In the rows, 128 means zero.
One turn sends every row of this set to another row. A few are shown first. Where does it send the rows asked after them?
tusu: [125 122 134 129 135 109 160 137 117  87 124 160  98 113 151 126 126 149]
vof: [110 118 121 121 143 104 139 135 104 107 150 152 115 111 133 110 114 170]
Buva: [134 155 148 154 112 106 140 109 118 136 132 125 133 168 131 160 119 119]
pobu: [158 147 129 139 121 156  99 119 141  95 112 155 105 121  98 106 117 128]
Rir: [148 121  99 132 128 136  82 111 135 105 122 173 121 130  99 110 104 137]
lebol: [115 137 101  84 152 126 119 148 157 147 143 143 128 115 136 123 117 126]
modu: [121 159  88 110 150 135 121 150 141 139 133 139 133 106 157 117 113 119]
zetav: [127 155  97 104 140 142 135 133 154 143 117 127 111 105 152 132 108 105]
nak: [130 145 139 151 116 113 141 105 128 137 120 125 137 170 116 164 110 106]
Moti: [129 161 143 161 112 106 135 106 125 132 141 126 131 169 143 157 114 126]
falom: [114 119 126 126 151 114 130 135 132 100 129 165  99  99 140 123 138 166]
temut: [126 111 124 110 147 102 128 142 130 100 147 180 113 126 137 124 131 163]
Nav: [118 145 143 164 119 119 142  97 132 123 137 120 132 164 105 157 106 126]
dab: [119 148 107 101 149 129 108 146 152 144 116 143 116 101 155 116 127 125]
lakuz: [115 146  95 103 134 122 130 151 150 152 130 124 118 110 156 126 114 120]
gisek: [147 136 112 128 115 150  78 116 155 110 118 158 106 125  98 114 118 126]
buz: [132 143 136 152 115 111 143 111 135 131 119 138 135 177 118 149 100  93]
dor: [131 150 144 160 115 118 139  98 125 131 136 123 129 163 110 165 116 125]
mak: [130 147 138 152 124 113 136 106 126 138 117 128 142 179 123 152 101 105]
Damu: [141 160 125 158 124 116 148  91 141 127 142 119 129 161 110 157 105 128]
nibe: [149 168 145 155 115 101 145 110 124 125 136 124 138 170 126 136 113 126]
zova: [138 145 112 132 102 138  77 114 151  93 131 167 130 123 104 123 124 126]
nabi: [134 144 129 149 117  98 158 107 141 123 120 126 141 171 119 150 103 108]
safo: [ 98 152 106  91 142 131 126 139 137 142 137 123 143 107 131 125 110 114]
Sesi: [112 145  89 103 116 118 106 141 153 143 135 134 131 110 152 114 108 115]
dibem: [106 140 104  92 135 124 130 145 149 150 128 125 114 109 150 125 114 115]
rabak: [126 146 136 164 125 122 151  94 132 125 147 129 120 162 105 160 104 125]
safom: [141 133 118 116 125 140  81 133 162 107 138 168 123 126  94 108 125 138]
Govoz: [128 119 121 119 155 104 135 123  97  97 135 179 122 128 144 135 122 157]
solak: [117 121 109 139 146 114 143 138 121  83 142 169 116 107 141 124 125 161]
Vig: [140 137 106 138 128 149  93 135 144  93 115 165 134 120  97  99 113 122]
bufo: [134 169 150 156 112 110 142 115 123 137 148 128 127 167 139 144 113 118]
zunoz: [127 110 128 134 141 106 144 139 111  94 134 162 100 120 130 121 125 170]
sune: [135 127 120 125 138 144  88 129 154 105 102 166 113 113 100 105 126 131]
bifad: [155 135 107 136 119 148  82 126 151 113 112 158 114 129  95 110 113 125]
Vov: [128 111 134 123 142 107 136 132 107  97 133 168  96 124 136 120 128 166]

nabi turns into nibe
Rir turns into Sesi
Now find these:
tusu turns into pobu
lebol turns into temut
rabak turns into buz
dab turns into falom
gisek turns into dibem
zunoz turns into bifad
Buva turns into dor
solak turns into Vig
Govoz turns into zova
Nav turns into mak

One turn sends every row of this set to another row. A few are shown first. Where does it send the rows asked after them?
zom: [142 151 126 142 140 100 158 133 151 109 111 141 113 120 129]
guvob: [158 143 141 129 143 163 100 114 125 129 121  83 124 113 126]
zem: [136 121 160 112 138 143  91 112 132 129 134 165 121 134 148]
Lasun: [145 130 139 129 151 125 154 150 162 142  99 132 119 113 148]
zuri: [143 167 132 103 150 128 125 147 115 137  85 115 158 128 103]
Dad: [153 146 126 131 135 161 102 107 115 131 137  86 118 123 122]
kemi: [144 152 145 133 144 150 106 118 125 111 123  80 129 111 121]
kofu: [158 119 113 132 122 158 160 141 146 152 109 139 113 130 145]
zume: [120 132 133 119 132 114 123 157  90 154 120 134  99 138 129]
vune: [135 174 113 107 138 121 131 134 102 130 105 119 150 141  96]
mupe: [160 155 120 100 144 146 119 141 110 160  87 119 150 135 108]
faza: [160 134 146 134 115 136 126 161  89 117  83 140 114 120 113]
gat: [170 137 138 124 147 153 101 119 113 135 113 176 140 141 151]
kalo: [131 129 159 125 117 158 110 116 123  86 126 164 134 135 133]
pumug: [152 125 122 111 126 122 166 107  77 147 117 129 137 133 140]
guda: [132 124 124 135  92 157  96 109 128 129 109 121 102 126 140]
fabov: [133 146 124 121 145 136 113 113 105 130 143 171 134 157 149]
lovot: [126 120 145 129 111 150  91 121 143 134  94 115 109 112 149]
maf: [117 132 132 117 127 123 156 103 122 163 138 117 129 155 143]
vinul: [139 156 131 134 137 149 109 109 115 112 139  83 122 122 118]
Gaged: [183 141 159 138 121 130 146 107 131 114  78 130 144 118 122]
Luz: [140 122 142 120 147  94 127 113 163 127 107 124 154 139 118]
Vesi: [111 150 145 122 145 139 127 131 112  98 129 159 155 145 148]
gir: [152 163 102 104 132 140 125 130  98 154 108 123 142 148 100]
Lop: [148 131 167 124 134 141  93 111 133 101 118 168 127 125 135]
naz: [142 100 135 113 132 138 133 124 161 150 105 120 161 147 130]
Des: [159 108 111 126 106 147 139 108 144 130 113 132 155 159 113]
taki: [177 134 143 125 140 109 127  92 131 169 110 134 119 134 137]
fuves: [160 129 151 112 143 110 162 120  93 129  90 124 150 109 139]
pib: [143 135 136 115 130 109 172 113  81 119 109 124 147 123 133]
Nuro: [123 137 148 130 109 145 174 119 122 107 106 113 154 139 127]
ref: [120 140 127 142  96 131  98 103 128 105 113 121 101 123 131]
bami: [156 130 118 134 120 105 133  97 145 107 115 136 149 151 103]
veku: [149 141 160 124 149 156 117 138 120 103  98 164 160 128 148]
devet: [170 118 138 107 137 123 156 113  89 157  98 128 141 119 146]
tob: [116 130 142 124 115 139 139 171  87 123 103 127 117 132 122]
Pufot: [116 137 149 136 115 124  93 116 143 110  99 114 109 109 139]
fizam: [116 120 152 113 122 160 108 116 123 115 143 160 128 144 145]
Laki: [155 142 100 145 112 132 165 126 134 117 122 147 106 136 127]
teke: [162 137 138 128 132 111 110 148  91 146 100 146  94 126 120]

tob turns into zume
veku turns into Vesi
maf turns into taki
Now find these:
vune turns into gir
naz turns into Luz
Pufot turns into ref
guvob turns into kemi
Lop turns into kalo
kofu turns into Lasun
pib turns into pumug

